128 stands for zero in the data rows.
Here are some points, each followed by its number:
(129, 53, 75, 74, 100, 72, 146, 148, 148, 140, 136, 120) 0
(110, 57, 158, 113, 147, 181, 186, 124, 139, 172, 70, 102) 1
(142, 118, 127, 90, 65, 95, 130, 148, 133, 98, 115, 126) 2
(94, 136, 255, 188, 205, 192, 89, 132, 124, 113, 206, 69) 3
(93, 184, 255, 203, 108, 90, 106, 175, 110, 54, 132, 149) 4
(123, 93, 66, 114, 154, 141, 148, 76, 160, 120, 130, 95) 5
(212, 17, 144, 36, 94, 152, 111, 201, 169, 175, 121, 86) 6
(68, 118, 79, 96, 212, 90, 99, 168, 144, 146, 142, 121) 7
(145, 66, 90, 87, 111, 183, 109, 176, 134, 164, 111, 119) 8
(93, 0, 255, 136, 0, 78, 203, 201, 142, 80, 87, 176) 9
(111, 53, 206, 139, 125, 195, 143, 123, 168, 101, 132, 80) 10
(130, 77, 159, 128, 170, 158, 151, 140, 115, 126, 120, 113) 11
(113, 69, 124, 73, 113, 87, 115, 191, 130, 118, 129, 92) 12
(226, 151, 80, 64, 123, 131, 99, 142, 120, 117, 103, 120) 13
(109, 128, 215, 188, 118, 121, 141, 149, 122, 169, 123, 215) 14
(120, 141, 84, 139, 94, 61, 155, 126, 94, 142, 103, 190) 15
(169, 135, 73, 66, 96, 93, 121, 100, 158, 150, 206, 46) 16
(202, 137, 68, 42, 63, 74, 118, 83, 175, 159, 237, 16) 17
(89, 216, 234, 230, 161, 170, 153, 83, 108, 179, 116, 189) 18
(125, 112, 147, 157, 124, 98, 152, 123, 110, 157, 142, 186) 19
(111, 101, 206, 169, 128, 92, 131, 120, 151, 126, 172, 146) 20
(119, 126, 165, 78, 90, 106, 93, 213, 124, 153, 63, 156) 21
(120, 39, 148, 105, 65, 37, 152, 175, 125, 91, 118, 121) 22
(160, 180, 105, 133, 151, 143, 113, 100, 129, 112, 113, 126) 23
(109, 150, 255, 194, 113, 122, 133, 159, 120, 176, 117, 227) 24
(114, 132, 183, 163, 161, 221, 109, 145, 114, 125, 112, 125) 25
(164, 181, 133, 144, 152, 165, 137, 99, 95, 117, 88, 145) 26
(120, 175, 144, 212, 229, 124, 105, 130, 62, 131, 130, 188) 27
(124, 157, 160, 94, 113, 165, 90, 165, 126, 117, 163, 78) 28
(142, 190, 115, 143, 121, 167, 112, 110, 112, 158, 144, 131) 29
(186, 145, 171, 119, 136, 222, 118, 107, 159, 230, 139, 121) 30
(109, 155, 176, 139, 63, 95, 132, 153, 139, 120, 117, 199) 31
(168, 164, 146, 141, 113, 130, 102, 160, 88, 195, 139, 201) 32
(142, 108, 99, 58, 148, 166, 84, 210, 148, 193, 101, 133) 33
(166, 116, 213, 148, 132, 148, 109, 136, 145, 127, 145, 125) 34
(178, 132, 111, 130, 223, 127, 95, 132, 89, 200, 146, 111) 35
(198, 198, 122, 127, 189, 208, 86, 103, 117, 108, 149, 104) 36
(150, 143, 98, 146, 91, 143, 135, 98, 149, 165, 170, 161) 37
(180, 145, 162, 144, 109, 148, 134, 103, 130, 146, 131, 140) 38
(60, 0, 152, 72, 106, 88, 121, 222, 190, 52, 155, 60) 39
(107, 154, 111, 156, 187, 87, 122, 105, 86, 132, 152, 138) 40
(151, 177, 152, 117, 157, 93, 126, 125, 113, 121, 127, 127) 41
(97, 126, 139, 88, 173, 170, 103, 166, 184, 125, 124, 89) 42
(122, 83, 180, 142, 59, 100, 148, 132, 166, 111, 141, 154) 43
(115, 112, 241, 141, 0, 112, 180, 155, 129, 127, 105, 179) 44
(120, 162, 88, 162, 209, 63, 117, 90, 55, 138, 175, 142) 45
(154, 126, 117, 126, 101, 99, 137, 124, 118, 138, 138, 155) 46
(88, 98, 93, 131, 120, 132, 138, 123, 150, 91, 150, 113) 47
(165, 185, 114, 129, 141, 172, 116, 113, 111, 108, 128, 154) 48
(131, 94, 138, 75, 159, 145, 117, 178, 134, 118, 98, 81) 49
(141, 59, 101, 79, 56, 95, 151, 136, 159, 112, 129, 107) 50
(66, 125, 150, 164, 115, 46, 155, 108, 138, 156, 162, 141) 51
(99, 56, 153, 109, 159, 171, 175, 126, 142, 167, 78, 106) 52
(112, 11, 104, 91, 150, 165, 112, 163, 176, 138, 123, 65) 53
(100, 23, 185, 104, 33, 139, 120, 198, 155, 86, 131, 90) 54
(140, 249, 63, 83, 183, 190, 99, 81, 127, 118, 83, 77) 55
(72, 94, 125, 152, 155, 103, 133, 113, 136, 79, 157, 91) 56
(131, 176, 27, 184, 119, 177, 151, 71, 72, 115, 125, 153) 57
(120, 174, 91, 115, 172, 151, 127, 89, 127, 129, 149, 95) 58
(160, 183, 115, 135, 144, 166, 122, 123, 103, 118, 122, 168) 59
(149, 123, 99, 144, 171, 118, 146, 62, 135, 128, 136, 131) 60
(120, 161, 227, 145, 118, 153, 132, 145, 151, 112, 101, 192) 61
(67, 159, 73, 144, 146, 54, 142, 123, 96, 89, 133, 148) 62
(149, 35, 160, 115, 70, 128, 121, 189, 137, 141, 120, 157) 63
(66, 167, 146, 143, 167, 107, 119, 182, 79, 75, 105, 169) 64
(86, 61, 181, 132, 121, 183, 132, 156, 170, 123, 150, 105) 65
(204, 221, 120, 79, 162, 179, 94, 93, 138, 139, 158, 58) 66
(207, 255, 194, 164, 221, 218, 79, 115, 61, 162, 118, 196) 67
(135, 194, 183, 167, 167, 161, 128, 87, 147, 133, 141, 154) 68
(114, 83, 146, 115, 92, 132, 120, 160, 138, 110, 131, 108) 69
(116, 35, 123, 82, 57, 126, 148, 205, 150, 158, 110, 143) 70
(132, 95, 31, 97, 106, 128, 134, 119, 131, 116, 126, 122) 71
(118, 99, 122, 128, 91, 89, 113, 185, 108, 118, 108, 155) 72
(56, 109, 220, 173, 143, 32, 99, 181, 120, 80, 177, 150) 73
(193, 80, 113, 55, 110, 151, 117, 188, 132, 175, 117, 128) 74
(110, 206, 138, 180, 132, 185, 144, 24, 132, 83, 151, 99) 75
(203, 155, 146, 107, 49, 177, 131, 101, 154, 160, 110, 105) 76
(120, 104, 73, 115, 206, 132, 118, 132, 125, 121, 157, 120) 77
(141, 155, 141, 153, 138, 144, 126, 94, 126, 126, 141, 128) 78
(79, 108, 230, 166, 147, 154, 144, 127, 163, 108, 131, 162) 79
(78, 58, 147, 146, 36, 131, 159, 146, 167, 77, 111, 170) 80
(143, 96, 117, 107, 91, 133, 133, 124, 153, 121, 154, 111) 81
(124, 56, 161, 133, 37, 43, 163, 145, 120, 115, 102, 136) 82
(159, 130, 34, 99, 94, 150, 139, 98, 108, 116, 86, 102) 83
(150, 61, 190, 117, 70, 115, 135, 167, 128, 121, 140, 119) 84
(160, 186, 142, 140, 103, 103, 139, 131, 71, 133, 92, 207) 85
(144, 174, 78, 126, 106, 134, 113, 123, 124, 164, 141, 137) 86
(156, 124, 88, 157, 92, 73, 162, 85, 99, 76, 138, 120) 87
(194, 123, 23, 20, 72, 79, 100, 106, 174, 182, 235, 12) 88
(247, 99, 0, 0, 37, 77, 130, 117, 166, 143, 130, 93) 89
(101, 120, 169, 146, 123, 122, 125, 128, 164, 123, 173, 143) 90
(10, 0, 152, 119, 84, 143, 134, 255, 153, 255, 86, 245) 91
(126, 107, 142, 87, 164, 129, 119, 188, 118, 141, 92, 107) 92
(187, 139, 139, 134, 74, 121, 154, 100, 134, 64, 108, 121) 93
(198, 206, 120, 109, 123, 28, 138, 112, 72, 149, 128, 186) 94
(78, 110, 71, 117, 150, 90, 133, 129, 115, 97, 121, 98) 95
(131, 5, 68, 51, 82, 137, 111, 237, 142, 184, 115, 118) 96
(137, 167, 199, 178, 153, 198, 94, 132, 116, 86, 103, 126) 97
(100, 77, 34, 104, 140, 52, 161, 99, 130, 102, 163, 84) 98
(122, 159, 214, 148, 130, 151, 120, 140, 136, 130, 136, 132) 99
(89, 145, 149, 144, 155, 104, 147, 111, 141, 108, 108, 164) 100
(127, 139, 106, 169, 128, 96, 162, 57, 128, 103, 144, 124) 101
(161, 130, 156, 143, 132, 159, 123, 119, 140, 246, 182, 134) 102
(115, 149, 75, 161, 201, 119, 125, 74, 96, 144, 165, 102) 103
(166, 189, 86, 134, 102, 98, 153, 67, 100, 84, 138, 108) 104
(113, 255, 247, 249, 234, 214, 102, 91, 83, 135, 133, 214) 105
(109, 218, 91, 177, 145, 108, 130, 57, 102, 92, 160, 147) 106
(19, 155, 249, 152, 223, 198, 100, 193, 151, 157, 88, 86) 107
(61, 56, 207, 126, 74, 69, 164, 160, 163, 91, 105, 124) 108
(112, 132, 178, 169, 144, 68, 117, 155, 104, 138, 164, 183) 109
(134, 161, 59, 153, 207, 132, 111, 56, 86, 156, 163, 98) 110
(158, 170, 133, 121, 96, 102, 154, 56, 128, 127, 166, 84) 111
(121, 91, 72, 119, 108, 133, 110, 132, 137, 137, 158, 97) 112
(113, 53, 64, 133, 140, 61, 128, 145, 99, 107, 139, 166) 113
(130, 198, 158, 145, 185, 155, 86, 134, 94, 165, 163, 121) 114
(113, 21, 122, 99, 84, 94, 133, 211, 138, 151, 82, 156) 115
(118, 138, 32, 121, 146, 95, 156, 72, 146, 89, 111, 132) 116
(127, 97, 150, 96, 141, 137, 121, 180, 125, 127, 105, 106) 117
(105, 76, 97, 117, 119, 73, 151, 113, 157, 106, 122, 138) 118
(159, 244, 141, 223, 164, 112, 145, 72, 25, 163, 80, 255) 119
(81, 199, 18, 140, 239, 96, 85, 105, 80, 106, 148, 82) 120
(97, 28, 99, 121, 127, 68, 147, 137, 126, 130, 158, 104) 121
(130, 187, 185, 144, 175, 159, 84, 158, 85, 156, 145, 121) 122
(146, 119, 154, 105, 94, 199, 93, 159, 150, 152, 154, 95) 123
(125, 137, 87, 135, 161, 74, 116, 130, 97, 102, 139, 92) 124
(76, 158, 135, 135, 156, 90, 118, 182, 85, 77, 106, 153) 125
(102, 70, 163, 111, 82, 143, 121, 168, 146, 99, 132, 100) 126
(126, 135, 184, 134, 119, 120, 132, 112, 126, 111, 150, 113) 127
(93, 160, 136, 171, 177, 181, 137, 89, 125, 131, 135, 113) 128
(133, 124, 105, 108, 89, 127, 137, 113, 152, 130, 117, 120) 129
(60, 97, 108, 190, 171, 165, 154, 34, 141, 18, 159, 20) 130
(146, 180, 152, 122, 142, 112, 106, 140, 108, 86, 134, 96) 131
(113, 129, 93, 111, 189, 143, 108, 122, 148, 143, 147, 103) 132
(178, 131, 92, 92, 152, 183, 84, 147, 130, 136, 122, 85) 133
(159, 172, 107, 134, 163, 109, 90, 162, 81, 197, 152, 187) 134
(137, 112, 150, 99, 74, 101, 144, 156, 119, 106, 111, 142) 135
(104, 78, 166, 136, 88, 149, 128, 167, 176, 117, 152, 128) 136
(122, 152, 104, 166, 195, 135, 116, 90, 112, 99, 139, 104) 137
(83, 156, 255, 191, 99, 149, 138, 128, 142, 144, 129, 144) 138
(63, 158, 156, 194, 162, 81, 118, 155, 112, 116, 130, 189) 139
(118, 128, 78, 107, 160, 138, 110, 148, 125, 125, 113, 121) 140
(70, 72, 189, 126, 135, 137, 131, 151, 166, 112, 139, 97) 141
(128, 77, 93, 102, 123, 162, 154, 106, 159, 166, 120, 113) 142
(136, 189, 51, 145, 117, 121, 131, 60, 92, 127, 132, 97) 143
(89, 155, 116, 162, 143, 139, 125, 119, 138, 142, 136, 144) 144
(167, 147, 129, 98, 104, 119, 151, 65, 146, 123, 155, 80) 145
(115, 154, 191, 143, 121, 144, 132, 138, 139, 114, 106, 175) 146
(64, 127, 81, 149, 130, 88, 168, 104, 103, 87, 133, 148) 147
(101, 138, 111, 156, 127, 111, 144, 64, 171, 42, 165, 127) 148
(161, 153, 118, 158, 139, 78, 151, 47, 108, 98, 173, 113) 149
(113, 126, 158, 124, 149, 169, 126, 146, 144, 132, 107, 145) 150
(209, 195, 169, 151, 76, 100, 126, 92, 93, 104, 129, 148) 151
(125, 86, 58, 34, 172, 129, 99, 141, 165, 183, 166, 10) 152
(96, 101, 229, 177, 74, 120, 158, 138, 138, 167, 124, 163) 153
(166, 82, 171, 121, 84, 121, 131, 162, 112, 144, 141, 124) 154
Which three points above are nearest to each new point by angle, seen from the average point of the numbered points? Their numbers follow each, nearest first.
(166, 144, 126, 121, 169, 145, 97, 135, 109, 167, 139, 115) 35 114 133
(216, 244, 105, 124, 220, 227, 75, 57, 130, 102, 176, 75) 36 66 23
(135, 151, 142, 72, 101, 116, 107, 195, 127, 152, 79, 152) 21 33 92
(115, 12, 255, 125, 41, 100, 163, 224, 155, 105, 84, 193) 9 63 84
(124, 62, 97, 97, 116, 178, 112, 168, 140, 149, 122, 105) 8 96 53
(119, 70, 156, 129, 146, 137, 145, 151, 122, 132, 128, 119) 11 52 1
(122, 61, 65, 112, 110, 120, 113, 137, 149, 160, 173, 97) 112 0 152
(191, 141, 87, 96, 152, 186, 85, 131, 131, 141, 117, 91) 133 13 66
(143, 167, 214, 186, 158, 225, 91, 140, 97, 79, 98, 124) 97 25 105
(182, 25, 126, 52, 85, 131, 124, 187, 165, 156, 123, 100) 6 74 96
(199, 255, 212, 165, 206, 232, 63, 121, 60, 166, 110, 202) 67 105 122
(127, 180, 189, 161, 156, 185, 81, 144, 117, 87, 126, 109) 97 25 122
(85, 203, 72, 127, 255, 65, 81, 107, 95, 57, 180, 69) 120 124 137
(95, 33, 101, 124, 130, 57, 144, 135, 123, 133, 154, 106) 121 0 113
(93, 142, 57, 138, 133, 71, 120, 151, 113, 169, 119, 182) 15 62 113
(154, 242, 127, 159, 127, 85, 103, 79, 124, 97, 187, 121) 106 104 149
(184, 203, 130, 128, 178, 195, 100, 93, 121, 111, 155, 109) 36 66 48
(135, 72, 53, 111, 101, 129, 103, 136, 148, 150, 186, 85) 112 88 81
(161, 128, 118, 126, 167, 139, 115, 116, 109, 177, 146, 113) 35 110 102
(57, 98, 95, 121, 152, 84, 137, 128, 117, 78, 111, 97) 95 56 147
(88, 117, 134, 82, 185, 162, 104, 172, 197, 125, 138, 86) 42 49 132
(113, 123, 160, 161, 141, 118, 174, 68, 130, 116, 129, 120) 101 75 149
(117, 131, 212, 179, 168, 93, 134, 87, 126, 43, 165, 72) 127 130 56
(129, 152, 93, 129, 156, 120, 104, 136, 101, 137, 130, 135) 120 134 45
(124, 116, 206, 178, 168, 93, 137, 87, 121, 51, 160, 74) 127 130 56
(118, 106, 195, 138, 33, 120, 151, 162, 127, 136, 116, 164) 44 9 153
(99, 140, 115, 152, 134, 118, 132, 78, 176, 57, 153, 125) 148 130 101
(167, 180, 133, 177, 169, 75, 161, 0, 106, 90, 212, 93) 149 101 111
(150, 216, 174, 135, 195, 162, 113, 118, 102, 112, 111, 130) 67 105 26
(150, 166, 113, 134, 101, 105, 142, 86, 109, 98, 146, 105) 104 111 149
(162, 73, 108, 87, 60, 135, 140, 118, 175, 126, 162, 105) 81 50 89
(185, 148, 113, 153, 24, 60, 153, 115, 94, 177, 111, 226) 46 15 85
(92, 133, 169, 96, 101, 96, 102, 201, 125, 146, 85, 159) 21 72 91
(66, 92, 94, 96, 169, 99, 150, 118, 135, 78, 119, 74) 95 56 98
(216, 139, 71, 87, 161, 193, 79, 122, 130, 143, 121, 84) 133 13 66
(112, 91, 116, 123, 93, 92, 107, 175, 120, 114, 119, 135) 72 115 22
(86, 141, 247, 184, 113, 133, 139, 127, 146, 145, 132, 149) 138 153 79
(170, 157, 110, 151, 124, 76, 154, 34, 117, 85, 169, 105) 149 101 104
(108, 75, 111, 127, 132, 92, 134, 135, 126, 130, 147, 124) 121 113 0
(149, 244, 157, 225, 134, 106, 145, 84, 23, 161, 85, 255) 119 85 18
(82, 144, 139, 138, 152, 104, 156, 105, 154, 98, 105, 163) 100 147 139
(123, 116, 143, 126, 134, 161, 132, 125, 148, 119, 138, 111) 10 65 42
(117, 78, 176, 136, 49, 109, 127, 189, 120, 99, 112, 149) 9 84 54
(30, 0, 224, 188, 153, 99, 147, 155, 147, 82, 157, 123) 141 108 20
(122, 119, 188, 118, 137, 165, 134, 130, 144, 104, 124, 92) 10 65 141
(126, 155, 95, 115, 152, 125, 114, 170, 88, 133, 106, 141) 140 134 125
(165, 191, 164, 144, 115, 97, 129, 94, 115, 108, 154, 136) 151 41 149
(92, 88, 161, 144, 53, 120, 139, 138, 145, 69, 122, 135) 80 43 9
(108, 127, 118, 126, 118, 129, 132, 118, 141, 113, 149, 112) 47 148 130
(24, 111, 202, 173, 181, 168, 110, 190, 146, 152, 134, 151) 107 79 150
(188, 108, 138, 124, 31, 135, 136, 110, 119, 139, 121, 109) 76 93 154
(146, 92, 84, 45, 153, 164, 76, 216, 158, 215, 109, 136) 33 74 8
(98, 66, 87, 125, 106, 76, 156, 122, 163, 108, 130, 146) 118 0 121
(89, 82, 152, 143, 56, 117, 141, 145, 143, 76, 120, 140) 80 9 108
(137, 105, 114, 92, 75, 93, 150, 142, 125, 89, 111, 118) 2 135 50
(135, 182, 83, 141, 102, 120, 127, 78, 98, 125, 134, 104) 143 104 106
(51, 90, 85, 119, 160, 76, 128, 133, 128, 80, 122, 93) 95 56 98
(143, 133, 108, 146, 106, 100, 147, 97, 112, 99, 135, 123) 87 104 101
(159, 160, 147, 142, 38, 191, 129, 151, 109, 213, 70, 198) 32 76 85
(97, 103, 114, 122, 112, 143, 130, 133, 144, 112, 144, 116) 47 112 39
(82, 154, 208, 145, 169, 140, 108, 148, 144, 130, 179, 107) 3 107 99
(112, 150, 108, 159, 136, 109, 139, 68, 163, 47, 171, 125) 148 101 130
(148, 201, 148, 191, 141, 124, 147, 91, 63, 145, 93, 213) 119 85 26
(209, 148, 67, 82, 152, 240, 88, 132, 116, 197, 96, 90) 133 30 66
(106, 54, 98, 119, 127, 90, 141, 133, 128, 132, 135, 114) 121 0 118
(130, 85, 65, 101, 148, 151, 146, 83, 172, 121, 125, 97) 5 142 71
(198, 218, 131, 133, 207, 198, 88, 86, 113, 109, 159, 106) 36 66 23
(119, 103, 210, 167, 117, 204, 151, 78, 186, 52, 137, 113) 10 79 65
(119, 103, 103, 147, 139, 140, 125, 137, 135, 122, 115, 164) 113 91 140
(112, 72, 106, 128, 129, 78, 136, 130, 124, 128, 145, 123) 121 113 118
(87, 150, 214, 135, 178, 147, 102, 154, 149, 141, 182, 103) 3 107 99
(93, 64, 76, 117, 115, 70, 159, 122, 162, 111, 130, 141) 118 0 121
(100, 139, 173, 115, 123, 169, 127, 108, 185, 73, 135, 85) 10 130 141
(107, 79, 95, 120, 112, 82, 155, 118, 153, 116, 119, 154) 118 0 113
(141, 227, 93, 105, 162, 172, 106, 93, 122, 123, 98, 98) 55 23 58
(165, 171, 137, 133, 169, 189, 135, 122, 97, 120, 57, 151) 26 59 67
(107, 160, 51, 69, 140, 149, 104, 142, 148, 133, 101, 116) 140 55 71
(121, 127, 216, 106, 138, 178, 137, 126, 151, 85, 126, 70) 10 127 3
(129, 82, 146, 142, 169, 135, 157, 122, 116, 112, 125, 124) 11 52 1
(181, 155, 59, 100, 106, 177, 135, 76, 151, 131, 107, 85) 83 129 55
(94, 94, 88, 122, 114, 102, 151, 115, 146, 123, 134, 95) 98 47 118
(58, 162, 192, 138, 211, 170, 104, 160, 135, 151, 105, 105) 107 150 25
(149, 128, 92, 170, 65, 145, 150, 84, 127, 179, 187, 169) 37 46 86
(210, 174, 143, 106, 18, 203, 121, 118, 155, 170, 103, 118) 76 38 123
(149, 144, 108, 119, 81, 72, 164, 119, 118, 131, 54, 201) 15 85 46
(119, 149, 102, 141, 162, 78, 117, 113, 98, 109, 140, 92) 124 120 45
(223, 234, 176, 181, 83, 86, 125, 65, 69, 84, 131, 156) 151 104 85
(113, 92, 123, 119, 82, 85, 107, 189, 113, 113, 117, 147) 72 115 22
(105, 114, 163, 124, 130, 152, 131, 146, 157, 133, 114, 141) 150 79 65
(135, 88, 55, 96, 104, 108, 140, 135, 132, 131, 122, 121) 71 0 89
(209, 159, 124, 112, 93, 174, 113, 98, 151, 133, 122, 111) 76 38 66
(123, 118, 101, 114, 143, 146, 129, 139, 139, 195, 107, 140) 33 142 8
(139, 149, 92, 147, 152, 112, 108, 149, 87, 176, 154, 177) 134 32 45
(110, 27, 125, 96, 138, 166, 118, 158, 168, 123, 125, 71) 53 39 65
(135, 95, 76, 121, 133, 145, 145, 93, 161, 111, 132, 116) 5 71 142
(86, 162, 145, 126, 157, 196, 118, 96, 130, 135, 133, 65) 128 58 75
(116, 126, 167, 141, 92, 104, 147, 135, 143, 123, 119, 176) 31 44 43
(100, 109, 206, 160, 166, 233, 99, 167, 118, 118, 118, 115) 25 107 97
(126, 138, 173, 156, 151, 211, 105, 145, 113, 132, 119, 115) 25 97 150
(122, 112, 231, 135, 8, 130, 156, 161, 133, 145, 113, 168) 44 153 9
(190, 161, 136, 114, 61, 168, 123, 113, 150, 154, 108, 114) 76 38 30
(152, 134, 121, 133, 187, 125, 114, 119, 101, 163, 133, 122) 35 110 103
(162, 137, 119, 113, 119, 142, 142, 66, 146, 64, 135, 55) 145 111 130
(69, 116, 91, 150, 149, 82, 157, 117, 109, 84, 128, 138) 147 62 95
(163, 175, 121, 132, 157, 168, 144, 113, 90, 118, 77, 141) 26 59 48
(145, 122, 122, 95, 74, 93, 139, 138, 126, 99, 114, 128) 2 135 50
(124, 116, 189, 159, 155, 244, 102, 155, 113, 133, 114, 120) 25 97 150
(137, 96, 76, 109, 128, 148, 148, 95, 156, 124, 126, 103) 5 142 71
(102, 80, 93, 138, 148, 118, 128, 150, 137, 113, 115, 153) 113 118 115
(118, 143, 239, 141, 124, 174, 115, 161, 151, 163, 114, 136) 99 138 61
(121, 28, 70, 83, 71, 71, 144, 157, 145, 140, 128, 108) 0 50 121
(162, 189, 99, 104, 105, 80, 114, 143, 93, 102, 110, 158) 94 85 15
(79, 114, 98, 143, 140, 86, 158, 120, 110, 91, 128, 142) 147 62 95
(135, 133, 140, 113, 125, 134, 121, 156, 151, 129, 100, 169) 21 61 150
(142, 119, 115, 156, 100, 86, 149, 90, 113, 82, 150, 122) 87 101 149
(130, 93, 148, 138, 152, 137, 141, 133, 121, 122, 132, 125) 11 10 52
(156, 255, 58, 86, 195, 220, 82, 63, 109, 109, 56, 81) 55 23 58
(135, 152, 135, 158, 144, 155, 125, 84, 119, 127, 150, 125) 78 75 128
(78, 142, 54, 140, 186, 7, 133, 132, 89, 111, 167, 150) 62 45 40
(135, 175, 182, 160, 150, 166, 126, 96, 145, 119, 140, 148) 68 105 78
(122, 78, 169, 150, 172, 141, 137, 138, 116, 132, 134, 128) 11 52 10
(138, 114, 151, 124, 120, 170, 133, 105, 156, 125, 142, 109) 10 123 30
(119, 131, 147, 104, 103, 96, 119, 160, 130, 133, 109, 148) 21 135 72
(92, 133, 231, 159, 79, 110, 143, 143, 145, 172, 128, 162) 153 138 24
(99, 146, 248, 154, 156, 163, 116, 169, 135, 143, 112, 150) 99 138 107
(102, 174, 255, 183, 88, 77, 113, 174, 108, 71, 129, 162) 4 73 138
(104, 126, 66, 128, 243, 141, 121, 120, 117, 105, 139, 105) 77 132 120
(102, 118, 94, 151, 147, 80, 129, 155, 113, 139, 90, 193) 15 113 139
(149, 156, 178, 145, 134, 161, 104, 180, 113, 176, 112, 188) 32 24 14
(108, 117, 91, 124, 206, 145, 126, 129, 125, 119, 141, 119) 77 132 120
(80, 108, 101, 147, 133, 96, 155, 122, 112, 95, 133, 141) 147 62 95
(92, 149, 230, 185, 157, 167, 146, 117, 141, 101, 131, 171) 79 138 146
(141, 154, 164, 134, 123, 130, 123, 134, 134, 135, 142, 123) 99 34 68
(138, 135, 255, 147, 0, 122, 180, 150, 110, 132, 102, 191) 44 153 31
(255, 255, 215, 195, 49, 76, 121, 54, 59, 83, 130, 170) 151 38 85
(99, 195, 102, 193, 142, 149, 144, 88, 84, 166, 94, 174) 119 144 57
(117, 101, 116, 127, 82, 88, 110, 178, 112, 119, 117, 137) 72 22 115
(136, 151, 102, 180, 133, 82, 166, 42, 118, 101, 148, 135) 101 149 106
(86, 108, 71, 128, 119, 52, 131, 172, 124, 174, 113, 190) 15 113 72
(56, 148, 192, 154, 206, 180, 107, 151, 137, 149, 113, 106) 107 25 3
(143, 117, 106, 144, 101, 88, 141, 99, 114, 84, 148, 118) 87 149 104
(131, 76, 69, 121, 92, 125, 108, 147, 140, 155, 171, 110) 112 96 0
(186, 37, 143, 65, 100, 131, 120, 183, 154, 157, 119, 111) 6 74 96
(148, 112, 129, 81, 145, 192, 131, 108, 145, 117, 122, 69) 133 49 66
(81, 91, 136, 124, 119, 154, 119, 176, 145, 146, 117, 148) 91 70 115
(121, 138, 203, 100, 159, 211, 134, 125, 155, 75, 114, 44) 10 42 25
(106, 99, 127, 132, 80, 112, 131, 145, 135, 106, 128, 139) 80 82 22
(138, 106, 0, 84, 155, 146, 175, 104, 99, 172, 10, 128) 83 71 140
(133, 156, 50, 109, 165, 158, 98, 157, 126, 183, 103, 150) 140 33 86
(126, 92, 99, 137, 139, 88, 127, 141, 109, 113, 146, 158) 113 121 118
(173, 168, 82, 147, 60, 137, 180, 28, 105, 101, 105, 138) 104 143 87
(245, 177, 166, 122, 2, 208, 128, 93, 163, 161, 114, 108) 76 38 30
(154, 186, 98, 142, 171, 118, 88, 149, 63, 198, 168, 173) 134 32 114
(112, 136, 40, 77, 173, 207, 79, 193, 148, 228, 97, 145) 33 140 8
(75, 145, 163, 146, 171, 89, 158, 108, 147, 96, 100, 178) 100 139 64
(94, 55, 79, 110, 108, 77, 153, 132, 161, 103, 125, 138) 118 0 121
(137, 119, 210, 134, 6, 126, 160, 155, 128, 139, 110, 158) 44 9 43
(204, 164, 59, 138, 34, 60, 119, 110, 80, 193, 174, 174) 46 86 94
(159, 175, 140, 144, 150, 164, 138, 110, 95, 106, 80, 151) 26 59 48
(101, 34, 121, 100, 146, 159, 116, 152, 171, 125, 126, 71) 53 39 65
(217, 130, 58, 50, 67, 89, 126, 109, 155, 127, 128, 100) 89 13 88
(91, 28, 46, 125, 174, 49, 131, 172, 101, 100, 146, 174) 113 121 118
(148, 255, 92, 101, 168, 181, 98, 83, 121, 109, 88, 81) 55 23 66
(160, 94, 110, 100, 72, 140, 132, 117, 158, 120, 166, 108) 81 50 17
(155, 175, 205, 132, 110, 136, 112, 143, 129, 150, 144, 130) 99 34 138
(131, 153, 141, 158, 146, 150, 124, 99, 121, 129, 143, 123) 78 128 75
(91, 78, 59, 118, 128, 61, 164, 108, 131, 114, 165, 104) 98 121 118
(104, 88, 34, 93, 167, 181, 142, 89, 157, 128, 106, 75) 5 142 71
(87, 130, 71, 138, 117, 77, 121, 166, 125, 183, 109, 197) 15 91 72
(92, 102, 110, 121, 117, 145, 139, 129, 152, 118, 146, 117) 47 112 53
(68, 153, 88, 83, 230, 163, 114, 152, 146, 221, 120, 72) 132 7 152
(53, 122, 61, 147, 126, 42, 134, 168, 126, 173, 115, 220) 15 62 113
(60, 106, 159, 183, 154, 119, 141, 140, 128, 127, 150, 181) 139 79 14
(121, 131, 101, 139, 156, 73, 130, 122, 96, 115, 133, 109) 124 45 62
(144, 255, 55, 77, 190, 203, 98, 74, 125, 113, 66, 71) 55 23 58
(111, 77, 97, 131, 106, 70, 159, 113, 152, 106, 134, 145) 118 121 98
(65, 136, 177, 130, 189, 177, 100, 165, 151, 151, 108, 92) 107 42 150
(81, 132, 172, 154, 154, 99, 153, 119, 142, 103, 105, 181) 100 139 79
(108, 180, 208, 162, 169, 105, 79, 173, 94, 73, 122, 130) 4 64 125
(125, 145, 72, 149, 137, 175, 132, 88, 137, 138, 126, 129) 57 143 58
(121, 88, 152, 146, 163, 117, 162, 127, 115, 129, 122, 131) 11 52 1
(49, 82, 134, 155, 120, 91, 153, 158, 135, 121, 112, 133) 108 80 51
(140, 198, 255, 174, 151, 191, 149, 62, 156, 110, 126, 148) 68 99 18
(181, 148, 109, 106, 163, 180, 83, 138, 121, 132, 120, 96) 133 36 66
(193, 25, 133, 49, 87, 137, 121, 171, 166, 153, 111, 102) 6 74 96
(130, 153, 195, 146, 115, 130, 115, 151, 132, 137, 161, 120) 99 138 34
(109, 179, 234, 179, 87, 88, 106, 169, 104, 75, 132, 154) 4 73 31
(156, 143, 104, 162, 98, 89, 152, 81, 95, 91, 144, 136) 87 104 149
